Each named move below is a turn or a mirror, shown by a few rows before and after it. Which moves, in which order, take the first row of each later pair to the second? The first pair is answered.
q245 (before => after):
[-11 -26  -4   5 -32 -16   7 -21 -16 -16  -9   8 -19   1   6   3   4  -2] => [ -5 -20  -4   2 -33 -18   6 -24 -21 -14  -9   7 -17   0   3   8   5  -4]
[ -1 -29 -19  39  26  -6   4  -9  25   5  -7 -10  13  -3  22 -26 -12   9] => [ 57  16 -11   8  15  -2  -7 -19 -18  11  -3   6  13 -14   6  25   0  -3]
[ 13  15   9 -15  21  19  -8  21  -2  15  -4 -15   3  -6  -2  -6 -24  -5] => [  2   5   9  -8  24  14  -4  25   5  15  -4 -17   5  -5  -1 -15 -26  -4]
q970 (before => after):
[ -7 -10 -10  -4   8   7 -13   1  26  11  -7  -2  36 -28   2 -38 -20  23] => [-18  -8   7  30  35  11 -19  13   7  -6   8 -20 -40   3   5 -13  -5   9]
[-13   3 -10  25  17 -17   6 -19 -31 -22   4 -27 -27  24 -11   6  -5 -19] => [ -3   1 -27 -12 -11 -21  13 -30 -14  -4 -10 -11  47  -5 -15 -18 -20  -3]
[ -6   8   1   4  19   7  -5  19   9  10   3   0  -6  22  -4  11   3 -20] => [ -3   7  -7 -12   7   6  -3  13  16  17  -5   7  29  11  -7   0  -2 -13]
[-14 -21  -8  -6 -16  -9   1   0  16  21 -12  17  23  -7   3 -10   3  -6] => [-21 -20   4  20   4  -2  -5   8   2   9  -2   4 -28  12   7   4  12 -16]
q706 (before => after):
[ -1 -10 -12 -11 -29  -2   1   4   0  32   0  33  11   4  -8  22  11 -27] => [-16 -28 -12  -3 -36  -8   5  -1  -4  23  -6  31  -7   4  -5  14  14 -20]
[  8 -11   7  -8 -12   5   5  11 -21 -26 -19  -9 -16 -22  19   7  16  17] => [ 23   4   9 -17 -10  11   3  12 -23 -22 -16  -9  -1 -25  17  11  14  15]
[ 16   5   8  -8 -15 -11  12   4 -20 -18  -3   2  -4 -14  -7  13   2   7] => [ 22  15   8 -13 -13  -6   9   8 -17  -6  -1   3   8  -9  -5  20   1  -4]
[-14  -8  -8   3  -1  -2   3  -6   5  -6   0   0   2   4   1 -12  -9   4] => [ -5  -1  -8  -1   1  -1   6  -8   4  -9   3   2   5   0  -2 -13 -11   8]
q647 (before => after):
[ -1  -2  -2 -16 -16   1  -8   3 -11  19  -6  18  25  12   1  20  11 -20] => [-12 -11  -8 -12 -23  -4  -2  -1  -3  16  -6  19  32  14   3   9   6 -18]
[ 22   5   2 -24 -17  -1 -10   8 -10  21 -10  23  23  -6 -10  24  25 -27] => [-11 -22  -5  -9 -38 -13   5  -3  -5  12 -14  20  17   8  -4   9  26 -34]
[ -5   9  27  26   9  14  -2   4  -5  -3  11 -12 -21 -19 -14  10  27   1] => [-28 -11  19  34  -3   5   8  -4   4 -12   9 -13 -16 -13  -9  -8  24   3]
Pairs:
Each pair is 2 to 3 moves apart.
[-14 -17   2  20  20   3  -7  26  22  34 -17  -9   3  20  16   5   9 -11] => [-29 -37  -6  19 -15 -23  16  -8  -2  -3 -22  -3 -20   7   6  -5  10   8]	q245 then q647 then q706
[-24 -20  -2   6 -18  -4  -8   7  -7  19 -11   9 -14  22  12  16   8 -20] => [-23 -30  -8  -3 -30 -15   0  -5  -3  12 -21  15   3   2   8  -4   3   0]	q970 then q706
[ 16  10  11 -12 -16  10  -2 -14 -15   1  -3  21  15  -6  -3   6   1  -2] => [-13 -11   4   2  -8   5   6 -11   4 -10  -2  13  18  -6   6 -26  -9  13]	q245 then q706
[-19 -17 -18  17  -5   8  16   1  11  -3  -7 -11  31  40  14  -7 -10 -18] => [  2  -9 -13   7 -19   9   8  -4 -13   3  -9   1  12  43   8  27   7 -34]	q245 then q706
[ -3  11  -8  11 -21 -10  27 -32 -48 -31  13  -7 -26  31 -12  24  14 -23] => [  0  15  -7  13 -21  -3  20 -27 -43 -19  15  -7 -18  42 -10  32  18 -35]	q970 then q706 then q970
[ 16   0   3 -17 -17  -8  -8 -10 -19  -3  -9  13  -9 -32  -9  -2   3  26] => [-18 -20  -6   3   1  -3  -6   9  21   8  -7   1  10 -15   6 -35  -9  20]	q706 then q245
[ -9 -12  -3  -2 -27 -15  23 -34 -16  -6 -21  15 -12  -7  -6  -9   4  11] => [-23  -9  -9   5  -5  -3  24 -18  16   6 -14   5  25  -1   2 -35 -12   8]	q706 then q706 then q245
[  7   0   2  -1   7  -8   8 -21 -21 -29 -10  -5 -24 -20 -29 -26  -4  32] => [ 33  40   7  -5  34  17  -6   1 -18   1   4  -7  -2   7 -27  11  -3  -7]	q706 then q970 then q706
[-17 -45 -18 -22 -22 -43  -7  -3  20   2 -23  23  -2 -15  -6 -37   5  28] => [  5 -15  -6 -19   0 -41  -4  -8  -6 -28  -9  10 -31 -32 -18 -31   0  53]	q970 then q706 then q970
[-19 -23  -2   1  -4 -10 -13   6  25  15 -14   6  19   1   4 -22   2  -9] => [ 24   5   9 -22 -16 -10 -16  -9 -14  10 -14  16   9 -19 -12   9  10  -3]	q706 then q245
[ -2  -1  -7  -8 -28 -11  13 -26 -23 -15  -7   1 -14   0   2   7   3 -14] => [  9  20  -9 -18 -14  -5  17 -24 -18 -17   1  -2  17 -15  -2  -2 -10  -3]	q245 then q706 then q706
[ 17   7  -1 -21 -16  -2  -3 -14 -16  -2  -6  13  11 -16  -7   9   6  11] => [-21 -23  -8   0 -10  -1  -6   3  17  18  -9  11  13  15   9  -4   6 -14]	q706 then q706 then q245
[ 38   9  24 -15  10  23 -32  12 -17  29   1   9 -24  -8 -13  38  18  -4] => [ 15  -5   5 -19 -18  -4  10 -34 -28 -30  -2   4 -10 -34 -26 -13  -4  44]	q647 then q706 then q706
[-14 -26  12   6  -6   1  11   1   8   3 -28   6 -13   1  24  -9   8 -13] => [ 22  17  11 -15   4  11  11  -4  -5  -5 -21   3  18 -24   9 -10  -5  10]	q706 then q706 then q706
[ 27  25  -9 -25  -7  12  10  18 -10  36 -12   8  19  -1  11  16  -4  10] => [ -4  -4   1   7   2   5  11  17 -18  14  -9  -2 -52  18  17  18   8   6]	q970 then q706 then q706
[-19  -9   2  25  30   9   0  19  23   1  20 -13   2  19   8 -22 -12 -11] => [ 21  27  13   5  37  20 -13  23   2  10  24  -8   2   6  -4   9  -6 -12]	q647 then q245
[ 13   7   6 -23  26  17 -11  14  11   2   3   5 -14  21   6   8  10  -6] => [  2 -10   7 -17  18   3  -2   2   5 -21   0   3 -37   7   1  -8   9  17]	q706 then q706 then q706
[-18  -6  -9  -1 -20  -5  20  -3   4  -4  -8 -14  31   6   3 -16  -8 -13] => [-15  -5 -12   1 -24  -4  15   2   0   4  -8 -11  26  15   5  -3  -1 -24]	q245 then q706 then q245
[-53 -28 -25  22  -1   3  13   9  36  -4  -1 -19  30  20  17 -36 -21   0] => [-31  -3 -24   8   3   2  20  -9  22 -24   2 -21  37 -14   2 -48 -31  36]	q706 then q706
[ 14  24   6   9  26   9  -3  21 -20  -4  17 -10 -20  22  -7  18  -1 -14] => [-13   0   3  26  30   2   6  21  -4 -19  15 -15 -27  20  -2 -13  -8   4]	q245 then q706
[ -6   6  -5  20  30  10   7  12   9 -11  16 -16   9  11   4 -17 -14  -9] => [ 16  16  -8  -7   6  12   0   6   4  11   8   1  38   8   1   1  -9 -22]	q245 then q706 then q970
[ 32  -5  -6   0  18  10 -18  -3 -16  17  -8   8 -16  -3   3   3  -8 -20] => [ 18 -23 -14  -4   0   4 -14  -5  -6  26 -19  16  -2  -4   4  -7  -6 -21]	q706 then q970 then q706
[  0   2  12   9  44  18 -30  33  16  19  -4 -10 -24  -2  16   0   6   0] => [  2  -9  -3 -17  17   7 -20  17  27  25 -19   4  24 -28  11 -26  -6  17]	q706 then q970
[-24 -16   4  15  -2  -1 -18  19 -18 -17   4  -5 -28  24   9  11  -5 -24] => [-11 -14  -8 -18 -27 -11  -8  -1 -11 -22 -10   7  26 -20  -2 -23 -20  12]	q706 then q970
[  1  -2  -7 -20  -9  -5   1   8  28  16   3  13  34  -2  -1   0   4   4] => [ -4  -9  -7 -18 -16 -12   7   0  23   3   0  11  25 -11  -2 -13   1  19]	q970 then q706 then q970
